Some points, one per row:
array([0.7, 1.4, -0.4, 1.0, 1.3, 1.3, -0.9, -0.4, 0.6, -0.5, -0.5, -1.1, 0.0, 0.1, 0.1, 1.8])
array([1.3, -1.1, 0.0, 1.1, -0.6, -0.5, -0.3, -0.7, -1.9, -0.1, 0.0, 0.9, -1.0, -1.1, -0.2, 2.3])
array([0.5, 0.7, -0.6, -0.2, -1.8, -1.9, -0.4, 2.1, 0.6, -0.3, -0.4, -1.6, -1.4, -1.3, 0.5, 0.5])
array([0.2, -1.4, -1.0, -2.3, -0.3, -0.2, 1.0, 1.9, 0.0, 0.7, 0.7, 0.9, -0.2, -0.2, -0.9, 0.6])
array([-1.8, -0.9, -0.1, -0.7, 1.6, 1.5, 0.0, -0.6, 0.4, -1.5, -1.5, -1.5, 0.4, 0.5, 1.3, -0.6])
array([1.2, 0.9, -0.6, -0.6, -0.5, -0.5, 0.6, -0.5, 0.0, 0.6, 0.5, -1.1, 1.6, 1.6, -0.8, 1.0])
array([0.0, -1.8, 0.8, -1.3, 0.7, 0.8, -0.4, 0.0, 0.9, -1.0, -1.0, 1.4, 0.2, 0.3, 1.2, 1.1])
array([1.2, 0.5, 0.7, -1.6, -0.9, -1.0, 1.2, -1.1, -0.1, 2.2, 2.3, 1.5, -0.5, -0.5, -0.6, 0.6])
array([-0.3, 1.2, -0.2, 0.0, 0.7, 0.7, -1.1, -1.8, 1.7, -1.2, -1.1, 1.7, 0.1, 0.1, 1.0, 0.1])
array([-1.2, -0.8, 1.8, 0.6, 0.3, 0.4, -0.6, 0.6, -0.4, -1.1, -1.1, 0.6, 0.2, 0.2, 1.9, -0.8])
array([-1.1, -1.3, 1.4, -0.1, 0.2, 0.2, -0.5, 0.3, -1.0, -0.3, -0.2, -0.2, 1.0, 1.0, 1.5, -0.3])
array([-1.5, -0.2, 0.4, 1.4, -0.6, -0.6, -0.6, -0.4, -0.5, 0.4, 0.5, -0.6, -0.7, -0.7, 0.2, -0.9])
array([0.8, 3.1, -1.0, -1.1, 0.3, 0.4, 1.3, 1.3, 0.2, 1.0, 1.1, -0.3, -1.2, -1.3, 0.2, 0.7])
array([-2.1, -0.8, 0.0, 1.5, 1.3, 1.3, -2.1, -0.6, -0.2, -0.3, -0.3, -1.2, 2.0, 1.9, 0.7, 0.5])
array([-0.7, -1.5, -0.5, 0.6, -1.1, -1.1, -0.2, 1.4, -0.3, -0.1, 0.0, 1.4, -0.8, -0.9, -0.2, -1.6])
array([-0.5, -1.3, 0.5, -1.3, 0.1, 0.2, 0.6, 1.2, 0.5, 0.9, 0.9, -0.4, 0.1, 0.2, -0.3, -0.1])
array([-1.0, -1.2, 0.0, 0.7, 0.9, 0.9, -0.2, -0.3, -1.0, -0.2, -0.1, 0.2, 0.7, 0.8, 0.0, -0.5])
array([0.7, 0.7, -0.6, 1.3, 1.6, 1.6, 0.7, 1.1, 1.1, -0.5, -0.6, 0.8, 0.8, 0.8, -0.7, -0.1])
11 more points follow, each with its number after it:
array([1.0, 0.6, -0.1, 0.1, -0.4, -0.3, 1.6, -0.4, -1.9, 1.2, 1.2, 0.9, -0.2, -0.2, 0.0, -0.1]) 0
array([0.1, 1.1, -1.1, -0.7, -1.1, -1.1, -0.8, -0.3, -0.6, 1.3, 1.3, -0.8, -1.8, -1.9, -0.3, 2.0]) 1
array([0.9, 1.4, -1.4, -0.5, -0.6, -0.6, 0.3, -0.1, 0.1, 0.6, 0.6, 1.4, -0.4, -0.3, -0.5, -0.2]) 2
array([-1.3, 0.2, 0.3, 1.0, 0.9, 0.9, -0.8, 0.6, 0.6, -0.4, -0.4, -0.4, 0.3, 0.4, 0.2, -1.0]) 3
array([1.8, -1.2, 0.1, 1.1, 0.4, 0.4, -1.8, -1.4, 0.6, 0.0, -0.1, 1.3, 1.4, 1.5, 2.2, 0.4]) 4
array([-1.4, -1.0, 0.9, 2.0, -0.3, -0.3, -2.2, -1.2, 0.1, -0.8, -0.7, -0.4, 0.8, 0.8, 0.3, 0.2]) 5
array([0.9, 1.1, 0.6, 0.4, -1.4, -1.4, 0.5, 0.9, 0.2, 0.9, 1.0, -1.4, -0.2, -0.2, -1.5, 1.0]) 6
array([-1.1, 0.3, -0.4, -0.3, -0.2, 0.0, -1.0, -1.2, 0.0, 0.7, 0.6, 0.7, 0.4, 0.5, 1.9, -0.9]) 7
array([-0.8, 0.6, -0.7, 2.0, 1.3, 1.2, -1.2, 1.3, 0.2, -1.2, -1.2, -1.1, 0.8, 0.8, 1.7, 2.0]) 8
array([-0.5, -0.3, 2.1, 0.1, 1.5, 1.5, -0.9, 0.6, -0.9, -0.5, -0.5, 0.0, 0.5, 0.6, 1.2, -1.2]) 9
array([-0.4, -0.3, -0.6, 1.7, 0.6, 0.6, -0.5, -0.5, -0.2, -0.4, -0.5, -0.9, 0.6, 0.7, 1.2, -0.1]) 10
Which three of these numbered points are nearest to each point below, ignoring the 3 directions in which the first points spread most? Their numbers follow each, nearest first.
array([0.1, -0.6, 1.2, 0.7, 0.5, 0.5, 0.0, -0.2, 1.1, -0.6, -0.5, -2.1, 0.2, 0.2, -0.3, 0.5]) > 6 3 10
array([-0.7, -1.9, -0.7, 1.4, 0.9, 0.8, 0.1, 0.0, -0.9, -1.1, -1.1, -0.8, 1.0, 1.0, -1.3, -0.2]) > 10 6 3
array([0.1, -0.6, -2.0, -1.8, -0.2, -0.2, 1.3, -0.1, -0.7, -0.5, -0.5, 2.2, -0.7, -0.7, -0.9, 0.3]) > 2 10 3
array([0.0, -1.1, 1.6, -0.2, -0.4, -0.4, 0.2, -1.2, -1.0, -0.5, -0.5, 2.0, 0.8, 0.7, -1.5, 0.3]) > 5 2 0
array([-1.8, -0.6, 0.7, 0.9, -1.2, -1.2, 0.8, 0.6, 0.1, 0.0, -0.1, 0.6, 2.1, 2.0, 0.3, -0.9]) > 6 10 3
array([0.8, -0.5, 1.5, -2.0, 0.7, 0.8, 0.0, -1.8, -1.3, -0.7, -0.7, 1.0, 0.3, 0.3, -0.3, -0.1]) > 9 2 0
Now 11 new points, numbered from 0 again:
array([0.3, -0.9, 2.4, -0.5, -0.2, -0.2, -0.1, -1.5, -0.2, -0.5, -0.4, 0.1, -1.4, -1.3, 0.7, 0.0]) 0
array([-0.5, 0.5, -0.7, 0.1, 0.6, 0.6, 1.1, 0.5, 0.7, 0.1, 0.1, 0.3, -1.9, -1.9, -2.0, 0.6]) 1
array([-0.2, 0.7, -1.9, -1.7, -0.5, -0.5, 2.0, 0.0, -1.0, 0.8, 0.8, 0.3, -1.7, -1.7, -1.0, 1.0]) 2
array([-0.5, -0.7, 0.4, 1.2, -0.7, -0.6, 0.1, 0.5, -0.7, 1.0, 1.0, 0.3, 1.4, 1.4, 0.7, -1.2]) 3
array([-0.4, 0.7, 0.5, 0.5, 0.3, 0.3, -1.4, 1.0, 0.4, -1.1, -1.1, 0.6, 0.5, 0.5, 1.3, 0.3]) 4
array([0.2, 1.1, -0.4, 0.5, -2.1, -2.1, 0.9, 0.2, -1.3, 1.2, 1.2, -0.7, -0.7, -0.6, 0.4, 0.0]) 5
array([0.7, 0.0, -1.0, -0.3, -1.2, -1.2, 1.2, 0.1, -0.1, 0.2, 0.2, 0.8, -1.6, -1.5, -0.6, -0.2]) 6
array([0.2, 0.3, 0.5, -0.3, -0.4, -0.5, 0.8, 1.1, -1.2, 1.0, 1.0, 0.1, 0.1, 0.1, 1.2, -0.8]) 7
array([1.5, 0.5, 0.0, 1.1, 0.1, 0.1, 0.1, -0.1, -0.9, 1.7, 1.7, -1.4, 0.1, 0.1, 0.3, 0.7]) 8
array([0.9, -1.2, 0.9, -0.1, -1.3, -1.2, -0.6, -1.1, -1.8, 0.2, 0.2, 0.4, -1.3, -1.3, -0.2, 0.1]) 9
array([-0.1, -0.5, 1.9, 0.2, 0.7, 0.7, -2.4, 1.4, -0.1, 0.3, 0.3, -0.4, 1.5, 1.5, 0.1, -0.1]) 10
The same question for these:
array([-1.4, -1.8, -0.3, 0.2, -1.0, -1.1, -0.8, 2.3, -1.4, 0.7, 0.8, 1.0, 1.2, 1.2, -1.0, -1.7]) > 3 10 4
array([0.7, -0.3, 0.5, -0.2, -0.1, 0.0, 0.7, -0.2, 0.5, -0.8, -0.8, 0.7, -0.3, -0.3, -0.9, -0.2]) > 6 4 1
array([0.3, -0.2, 2.4, -0.5, -0.7, -0.7, -0.4, -1.4, -1.2, 2.6, 2.6, -0.2, 1.1, 1.3, -0.9, 0.9]) > 8 5 3
array([-1.2, 0.9, -0.4, -0.6, 0.8, 0.8, -0.4, 1.7, 2.3, -0.9, -1.0, -0.1, -1.4, -1.3, -1.6, -2.4]) > 1 6 4
array([1.2, -0.7, 1.0, -0.2, -1.1, -1.0, -1.2, 0.4, -0.7, 1.7, 1.7, -0.6, -0.6, -0.6, -0.6, 0.3]) > 8 10 9
array([0.9, -0.5, -0.2, -0.3, -2.5, -2.5, 0.7, 1.1, -0.2, 1.4, 1.4, -1.2, 0.2, 0.1, 0.0, -0.5]) > 3 5 8
